In the rows, zero is written as 128.
Y: several groups of rows, each row roughly a mix of its group's hidden directions:
Y (144 x 11):
[[121,123,96,191,115,140,173,142,126,171,138],
[113,155,110,129,133,146,181,119,94,69,147],
[109,132,138,191,138,135,135,137,69,94,138],
[139,155,107,91,139,90,149,182,130,171,129],
[110,121,92,165,87,169,116,170,158,144,124],
[86,130,120,168,108,145,77,152,145,131,172],
[164,103,113,107,110,117,86,142,151,188,108],
[103,144,134,143,141,173,116,135,52,127,111],
[149,165,139,82,87,141,93,124,161,101,151],
[116,126,159,91,161,187,108,95,113,150,113],
[135,136,190,116,100,123,169,120,131,181,126],
[147,137,155,163,98,163,183,120,87,139,135],
[156,130,104,144,102,111,153,87,152,183,160],
[125,117,154,140,84,137,81,163,159,171,109],
[140,201,133,110,177,117,130,155,133,116,144],
[163,80,105,172,133,176,138,128,150,133,153],
[88,146,104,107,78,108,132,68,137,128,127],
[163,131,125,175,180,110,159,105,127,166,137],
[119,50,126,145,146,99,126,166,134,110,124],
[171,148,180,96,131,132,110,133,137,74,147],
[89,107,119,100,141,155,66,151,111,159,142],
[132,121,145,149,160,142,77,79,170,154,123],
[171,180,115,155,147,139,166,109,97,141,101],
[109,121,149,144,94,127,82,150,150,187,102],
[117,172,151,105,139,91,108,93,82,161,121],
[69,182,113,147,149,144,146,93,111,128,126],
[139,121,86,99,183,85,130,130,128,93,102],
[142,136,139,138,68,138,176,85,110,133,97],
[149,123,196,174,109,159,159,121,124,125,134],
[119,189,116,137,130,139,188,143,94,129,148],
[103,141,115,171,141,117,178,147,113,77,103],
[172,78,106,132,143,110,75,157,146,118,123],
[89,133,92,87,177,97,141,106,111,111,109],
[169,108,155,67,105,144,130,104,127,113,165],
[98,123,137,128,128,107,184,88,94,174,117],
[182,151,139,126,114,93,89,79,136,125,150],
[43,127,103,148,117,139,129,148,121,124,105],
[96,174,145,131,149,109,89,71,109,119,130],
[94,152,103,121,155,92,161,121,103,184,115],
[79,120,139,109,100,101,79,126,128,77,120],
[71,144,105,140,151,131,180,127,127,145,86],
[185,117,166,118,125,101,107,186,126,120,127],
[130,107,195,128,133,151,127,147,144,183,110],
[70,148,142,83,106,157,159,122,138,132,161],
[138,131,103,112,87,175,159,148,179,137,152],
[118,203,150,98,134,150,157,120,146,120,150],
[96,155,146,64,147,125,122,76,134,124,116],
[127,108,114,93,62,169,108,123,136,112,159],
[151,138,133,104,125,83,144,196,92,122,124],
[182,120,110,140,132,83,122,123,182,116,97],
[166,146,114,143,153,188,172,100,112,137,122],
[104,144,107,108,101,144,149,119,110,205,135],
[154,145,166,122,190,112,127,75,127,120,138],
[126,117,125,96,82,170,121,140,127,65,147],
[148,150,172,163,64,134,134,155,128,146,145],
[90,145,123,198,153,125,102,159,110,114,122],
[154,117,181,165,170,134,175,116,129,145,130],
[129,111,96,112,117,65,141,91,175,130,119],
[116,143,52,129,149,146,163,137,127,98,147],
[178,93,131,104,139,151,159,177,156,146,132],
[98,167,165,119,131,144,84,110,116,162,85],
[120,147,178,117,90,105,132,156,166,81,118],
[116,172,155,88,170,113,122,78,132,106,118],
[101,131,121,206,135,148,125,161,111,133,156],
[150,153,170,127,114,98,167,156,182,123,111],
[111,178,138,91,95,101,80,133,151,109,112],
[136,147,133,126,191,96,74,113,143,154,118],
[181,108,126,138,102,110,126,111,174,76,121],
[107,170,187,130,105,118,154,145,81,119,120],
[131,140,119,115,100,130,89,158,150,64,166],
[85,185,131,141,124,104,129,140,82,138,91],
[151,163,142,164,121,108,102,143,136,194,107],
[177,153,140,109,153,92,160,103,138,85,106],
[150,168,107,97,118,134,93,72,114,95,114],
[113,85,117,120,155,54,110,139,109,113,121],
[135,164,140,103,144,67,93,158,136,125,93],
[124,156,95,98,114,119,181,99,115,107,175],
[99,96,154,66,127,166,103,131,97,135,129],
[106,164,113,156,99,82,174,151,131,148,155],
[169,122,123,137,78,96,99,82,93,133,134],
[113,145,91,92,94,128,189,113,113,122,96],
[141,110,150,127,164,75,148,110,68,119,118],
[111,122,92,96,103,189,122,131,93,137,164],
[179,148,138,136,156,100,130,186,154,131,101],
[136,171,91,134,109,66,107,139,162,113,134],
[139,84,124,124,107,140,69,171,119,165,122],
[61,136,134,97,151,143,144,109,102,121,85],
[130,185,124,156,134,90,117,70,146,122,142],
[149,157,166,157,132,125,194,126,116,122,90],
[100,140,140,104,129,203,173,115,130,130,132],
[94,145,138,142,145,67,126,124,93,179,126],
[136,162,141,179,164,71,149,115,135,143,137],
[116,169,97,84,184,95,118,117,141,143,121],
[132,75,92,137,137,85,92,152,107,148,102],
[134,123,129,165,84,145,129,127,129,101,200],
[114,127,88,142,140,46,145,140,116,119,128],
[111,58,129,133,124,86,97,157,144,116,146],
[140,123,107,108,173,150,121,62,94,144,137],
[131,86,110,125,130,195,146,137,166,99,140],
[130,92,125,116,125,126,66,135,148,67,136],
[79,132,155,129,125,184,142,154,146,130,83],
[145,179,165,126,129,143,91,166,172,144,134],
[85,167,113,198,134,112,128,107,112,123,130],
[138,149,146,136,158,170,146,170,93,79,115],
[98,131,85,158,115,119,189,130,137,152,93],
[197,108,133,84,111,118,116,137,168,133,138],
[109,142,159,115,99,126,133,139,126,191,75],
[132,160,99,138,89,93,108,117,157,147,184],
[121,103,99,119,107,104,56,114,152,110,153],
[144,127,130,153,135,134,166,97,86,90,74],
[96,136,138,133,177,119,130,150,95,94,72],
[166,114,110,143,134,112,177,177,151,100,96],
[114,149,76,74,100,118,133,155,147,155,105],
[101,133,114,106,158,191,100,107,167,147,118],
[172,105,125,90,142,72,142,166,110,143,127],
[128,107,47,148,134,151,130,154,157,133,136],
[196,128,132,124,130,125,116,115,157,182,157],
[112,176,128,118,127,97,154,188,93,147,120],
[158,61,97,124,137,122,115,105,163,161,127],
[195,90,172,138,132,153,136,151,118,130,143],
[125,113,156,154,77,146,102,163,154,173,111],
[137,128,109,112,151,117,196,146,153,131,76],
[77,146,123,136,109,115,71,136,153,83,137],
[111,67,84,144,139,108,93,99,116,138,106],
[156,114,127,109,129,175,115,167,143,71,156],
[103,118,98,124,122,154,172,153,177,175,131],
[107,91,177,145,134,118,155,165,91,127,90],
[99,95,154,130,149,136,117,112,115,63,168],
[102,164,154,112,123,163,102,74,170,133,135],
[126,85,123,94,109,94,126,107,182,86,128],
[147,116,143,155,127,138,53,155,124,145,164],
[75,132,103,99,106,127,101,125,122,127,190],
[160,143,118,169,116,115,142,92,110,183,90],
[158,150,112,132,173,117,143,118,94,109,66],
[124,114,112,126,149,142,79,84,183,160,126],
[111,124,161,163,107,144,65,111,84,125,121],
[143,119,79,121,182,163,131,134,174,115,111],
[194,73,140,142,146,143,126,152,129,102,120],
[137,114,121,92,186,102,94,151,149,110,90],
[143,136,94,171,105,127,183,127,165,154,152],
[141,139,116,180,89,126,121,126,155,115,191],
[116,161,89,123,186,139,158,158,94,145,132],
[92,105,125,166,110,147,170,85,117,169,117],
[100,137,114,113,109,197,101,91,149,108,112]]

the one row of each list that fits no group (the others fit one group, some only roughly):
  J_727: [123,143,129,159,105,85,167,68,111,113,110]
  J_448: [114,113,112,148,135,135,48,116,105,162,113]
  J_36: [121,136,90,201,101,117,120,134,143,149,159]
  J_981: [113,136,135,160,62,168,144,121,117,93,106]
  J_516: [143,209,155,126,144,133,113,130,106,101,113]
  J_131: [113,151,118,149,101,82,75,107,104,121,89]
  J_699: [160,58,138,106,122,122,113,79,143,119,130]
  J_579: [99,163,102,174,80,152,147,114,156,144,140]
  J_679: [91,135,171,118,107,100,120,124,76,120,82]
  J_496: [145,119,154,134,84,137,150,104,136,55,132]
  J_529: [132,112,75,123,149,171,135,85,150,127,170]
  J_362: [130,142,196,165,137,132,93,112,141,162,109]
  J_890: [103,150,108,140,157,86,64,156,134,113,123]
  J_951: [149,150,97,95,108,142,189,159,158,147,129]

J_516
  J_712: [112,127,99,138,131,93,106,150,133,146,52]
  J_581: [145,167,94,159,78,136,143,94,125,125,168]
  J_498: [126,82,153,99,159,90,81,123,103,112,109]
  J_94: [142,118,87,102,156,101,82,145,160,171,126]
  J_610: [102,108,113,147,60,132,142,115,109,79,136]
  J_664: [114,137,186,159,78,143,126,104,114,113,163]
  J_446: [165,94,146,89,177,176,135,139,137,113,122]
  J_644: [147,125,110,144,97,125,204,126,152,110,158]
  J_47: [184,106,150,163,140,100,112,95,146,121,88]
  J_85: [136,137,100,136,65,88,161,123,142,159,155]
  J_285: [129,138,115,72,138,86,95,152,99,86,126]
  J_968: [112,154,88,94,156,160,102,125,176,110,101]
  J_694: [153,111,177,159,151,166,140,125,108,174,104]
  J_363: [167,146,182,173,112,138,140,126,119,171,110]
  J_255: [109,134,136,104,92,69,106,102,85,101,135]

J_85
  J_276: [129,142,141,107,129,136,206,148,134,162,97]
  J_608: [106,131,172,130,158,75,156,110,101,91,144]
  J_649: [168,119,129,123,159,147,125,83,189,141,151]
  J_398: [88,106,78,162,85,171,135,128,132,120,123]
  J_740: [152,62,156,154,129,163,118,151,139,147,158]
  J_698: [122,106,100,129,83,95,95,80,127,88,115]
  J_413: [138,126,142,106,99,157,148,137,157,96,197]
  J_628: [149,130,85,149,123,72,84,107,159,114,132]
  J_728: [125,141,140,60,166,128,156,135,151,115,88]
  J_678: [178,138,170,131,183,94,150,136,112,140,128]
  J_215: [112,179,185,127,148,97,135,126,99,161,115]
  J_470: [118,100,104,121,180,181,142,99,137,160,149]
  J_373: [136,169,193,130,133,98,118,158,108,157,110]
  J_663: [93,182,176,104,116,133,86,110,139,136,119]
  J_793: [143,161,116,154,168,111,160,137,188,154,116]

J_608
  J_13: [110,109,180,149,97,105,124,129,69,116,103]
  J_769: [187,90,128,158,124,143,154,168,102,151,136]
  J_576: [167,141,146,76,162,110,122,109,131,80,155]
  J_985: [69,159,146,126,85,157,129,83,132,131,123]
  J_340: [137,133,103,111,135,76,143,138,169,83,87]
  J_63: [130,58,142,130,105,101,108,133,106,81,128]
  J_481: [149,66,74,141,161,105,117,123,113,114,127]
  J_525: [145,134,181,125,179,106,106,77,120,139,118]
  J_834: [158,122,147,149,106,154,185,92,129,119,173]
  J_779: [105,82,120,127,124,78,114,67,145,127,119]
  J_480: [152,127,153,124,183,139,170,86,120,141,90]

J_480
  J_468: [169,80,120,118,96,143,133,95,159,173,123]
  J_604: [100,178,158,97,105,99,114,108,111,165,155]
  J_390: [125,90,100,169,91,84,89,127,131,144,105]
  J_325: [106,116,81,129,142,152,146,105,98,124,193]
  J_774: [158,145,144,69,171,116,138,131,160,110,96]
  J_42: [153,107,157,105,146,123,116,161,99,64,103]
  J_730: [124,173,147,71,169,163,140,133,148,142,115]
  J_504: [153,84,122,177,94,140,147,113,98,87,134]
  J_893: [112,197,105,126,154,139,148,122,140,165,93]
  J_264: [119,138,71,127,85,125,155,80,111,96,132]
  J_445: [162,152,170,126,101,134,162,186,116,107,140]

J_390
  J_237: [93,156,171,151,120,150,163,92,87,109,120]
  J_872: [103,150,143,80,140,110,132,152,66,116,98]
  J_338: [106,147,146,91,188,139,112,115,136,174,103]
  J_839: [143,115,129,183,75,162,95,108,133,138,149]
  J_729: [157,181,128,151,114,96,147,162,142,137,79]
  J_232: [123,140,121,136,208,125,132,164,97,124,106]
  J_101: [124,144,158,164,133,165,101,105,122,62,135]
  J_517: [123,143,138,158,148,122,136,115,114,212,149]
  J_535: [131,98,147,114,105,134,160,164,107,65,99]
  J_127: [152,74,129,95,90,141,136,172,119,92,124]
  J_354: [92,165,111,140,162,131,115,164,82,142,168]
  J_723: [148,111,113,123,190,174,113,164,105,126,104]
  J_35: [160,167,153,133,163,109,79,102,146,106,156]

J_872
  J_222: [115,189,141,115,120,170,129,126,144,76,151]
  J_486: [132,137,120,117,149,155,181,115,158,189,151]
  J_849: [60,134,163,95,94,134,131,137,107,99,134]
  J_89: [148,91,132,137,129,212,126,108,138,123,139]
  J_22: [96,127,122,125,160,81,94,122,135,69,150]
  J_896: [115,160,150,133,125,79,105,146,142,189,154]
  J_744: [128,107,150,141,107,173,145,186,85,137,109]
  J_129: [143,71,77,157,111,157,111,140,159,121,131]
  J_536: [85,176,152,148,153,92,164,139,112,156,136]
  J_54: [89,150,149,109,128,85,127,157,104,114,71]
  J_915: [158,136,119,132,132,202,105,96,155,154,129]

J_744
  J_269: [150,127,97,100,134,167,143,100,159,137,189]
  J_16: [187,73,92,152,136,122,129,113,129,116,155]
  J_206: [143,91,114,99,96,156,167,84,154,114,155]
  J_722: [124,118,160,172,111,155,127,79,76,143,136]
  J_962: [145,81,105,143,153,190,113,118,142,105,101]
  J_742: [119,124,128,200,170,137,163,109,104,137,125]
  J_475: [103,142,149,117,179,150,177,143,87,148,111]
  J_416: [149,118,135,183,103,133,95,140,106,131,187]
  J_8: [159,138,78,166,126,137,178,138,122,170,118]
  J_90: [191,134,159,117,184,115,120,134,130,102,145]
  J_425: [132,109,105,133,134,71,126,99,141,154,68]

J_8
  J_370: [96,90,164,74,137,145,137,115,101,89,128]
  J_405: [138,144,130,75,171,176,168,144,145,122,129]
  J_855: [149,145,150,136,126,142,83,108,150,140,199]
  J_586: [149,161,114,170,97,105,69,106,135,152,124]
  J_804: [104,163,126,154,142,148,186,94,129,121,171]
  J_653: [106,91,138,134,150,89,81,106,143,78,140]
  J_91: [109,168,133,115,173,166,150,103,120,175,105]
  J_882: [119,164,79,159,120,169,152,81,127,129,113]
  J_156: [137,127,148,92,142,115,158,104,79,83,90]
  J_532: [131,151,151,123,124,126,215,116,117,146,145]
  J_326: [122,170,132,98,159,136,72,121,155,156,96]
  J_999: [94,136,63,122,119,125,181,140,99,119,133]
  J_737: [133,128,118,179,112,165,177,76,138,132,129]
  J_810: [90,134,142,122,60,110,116,100,95,104,144]

J_737
  J_98: [180,149,146,130,153,191,120,117,136,121,162]
  J_846: [108,147,168,131,174,152,186,133,110,148,147]
  J_772: [121,109,115,137,98,75,95,74,150,124,103]
  J_17: [143,62,128,144,166,163,137,116,110,100,102]
  J_275: [96,105,145,131,90,102,73,93,119,128,94]
  J_826: [108,141,144,113,166,168,182,154,102,159,144]
  J_422: [96,163,102,124,126,106,176,105,175,103,108]
  J_123: [113,175,136,163,98,185,120,158,152,120,135]
  J_969: [142,135,177,94,115,144,79,107,165,96,131]
  J_858: [84,89,145,159,73,134,142,149,120,98,117]
  J_288: [93,127,112,159,79,174,125,87,130,136,156]
  J_271: [104,108,52,104,112,139,156,105,133,105,133]

J_98
  J_598: [153,54,141,117,127,120,105,139,136,116,175]
  J_484: [93,103,118,127,127,76,131,119,76,162,97]
  J_404: [92,61,121,135,88,133,126,119,128,98,160]
  J_142: [96,96,130,188,109,140,87,122,119,133,90]
  J_14: [151,129,160,72,149,94,101,172,106,131,140]
  J_227: [137,141,105,208,97,114,129,137,144,133,158]
  J_153: [88,104,89,113,102,133,122,165,160,165,94]
  J_992: [82,136,94,111,107,106,162,99,128,138,74]
  J_724: [112,153,97,132,98,63,98,102,157,119,124]
  J_181: [167,126,82,127,172,116,150,158,117,85,149]

J_14
  J_4: [149,122,103,184,143,143,143,164,138,183,140]
  J_946: [114,94,123,178,67,130,153,123,101,118,151]
  J_439: [109,117,136,115,145,96,56,162,158,115,118]
  J_192: [104,161,194,153,146,111,114,107,118,162,110]
  J_558: [86,90,127,119,146,85,74,99,142,133,136]
  J_925: [143,167,139,139,133,111,128,53,100,141,155]
  J_396: [101,168,101,153,115,81,142,90,138,101,96]
  J_885: [111,142,121,96,162,90,106,135,160,131,66]
  J_557: [96,146,164,184,104,136,100,170,132,150,136]
  J_937: [176,66,117,114,115,113,102,153,128,90,130]

J_557
  J_522: [99,153,128,161,107,124,82,87,121,133,180]
  J_991: [173,159,148,103,187,93,149,123,120,126,146]
  J_38: [143,130,177,96,71,145,173,124,128,117,142]
  J_295: [122,79,119,183,122,117,107,168,107,111,161]
  J_555: [123,107,114,113,152,80,174,104,75,141,118]
  J_667: [120,154,68,113,93,81,122,113,142,152,104]
  J_978: [153,115,100,112,180,82,100,156,133,161,115]
  J_337: [119,115,77,118,118,106,183,161,106,165,127]
  J_117: [133,90,153,102,144,178,137,109,86,97,99]
  J_651: [129,124,161,151,122,196,121,122,80,132,157]

J_295
  J_6: [101,182,145,131,135,135,120,70,132,138,173]
  J_67: [112,84,129,87,180,168,158,140,121,138,119]
  J_871: [101,137,130,155,79,159,72,110,156,115,110]
  J_471: [147,129,188,115,77,160,135,135,138,89,137]
  J_154: [153,90,140,128,192,160,168,135,120,106,126]
  J_879: [88,102,131,144,141,91,148,154,102,107,72]
  J_159: [109,129,194,154,124,114,105,131,118,71,131]
  J_96: [143,144,85,103,132,154,187,121,157,128,165]
  J_605: [142,63,79,90,124,97,122,117,126,138,125]
  J_771: [100,129,152,156,90,184,141,89,155,146,124]
  J_157: [148,183,127,134,160,101,155,91,174,134,123]
  J_766: [97,153,138,189,101,109,154,92,108,116,106]
  J_813: [106,138,136,107,128,160,187,86,123,169,147]
  J_616: [166,88,163,144,79,122,152,165,105,120,120]
  J_935: [162,117,94,146,192,138,125,106,146,95,153]

J_766
  J_391: [167,90,102,142,93,140,159,148,134,182,135]
  J_601: [106,125,92,132,157,186,161,132,115,140,173]
  J_43: [145,104,67,107,123,132,122,84,140,171,151]
  J_706: [179,114,90,122,92,118,159,100,170,112,119]
  J_32: [129,165,115,137,126,169,171,123,77,161,152]
  J_218: [74,131,111,109,114,122,139,108,94,187,104]
  J_562: [155,152,118,180,112,80,111,123,124,79,119]
  J_344: [141,148,94,89,142,115,196,145,115,116,154]
  J_138: [159,152,147,147,135,171,192,134,126,149,155]
  J_577: [159,109,128,156,136,119,132,191,116,80,101]
  J_666: [117,158,189,168,126,109,128,147,83,111,113]
  J_243: [94,78,80,115,103,111,133,117,130,171,106]
  J_754: [122,123,138,164,180,121,104,172,100,136,85]
  J_682: [129,81,71,119,84,127,155,164,129,128,130]

J_601
  J_352: [102,128,181,165,109,142,149,98,81,104,131]
  J_183: [142,132,150,105,161,185,161,113,161,106,161]
  J_51: [102,85,96,103,91,104,125,143,119,178,106]
  J_765: [130,112,150,91,107,185,84,106,126,95,113]
  J_531: [114,127,128,103,76,171,175,106,98,145,113]
  J_10: [75,144,90,116,121,149,135,116,75,143,161]
  J_641: [116,97,142,175,103,94,122,106,68,123,120]
  J_655: [71,128,136,134,171,136,88,142,91,137,161]
  J_108: [128,160,106,99,94,149,146,163,125,66,115]
  J_568: [145,92,107,162,124,164,150,118,112,65,143]
  J_764: [185,113,157,169,139,114,103,129,164,95,118]

J_183
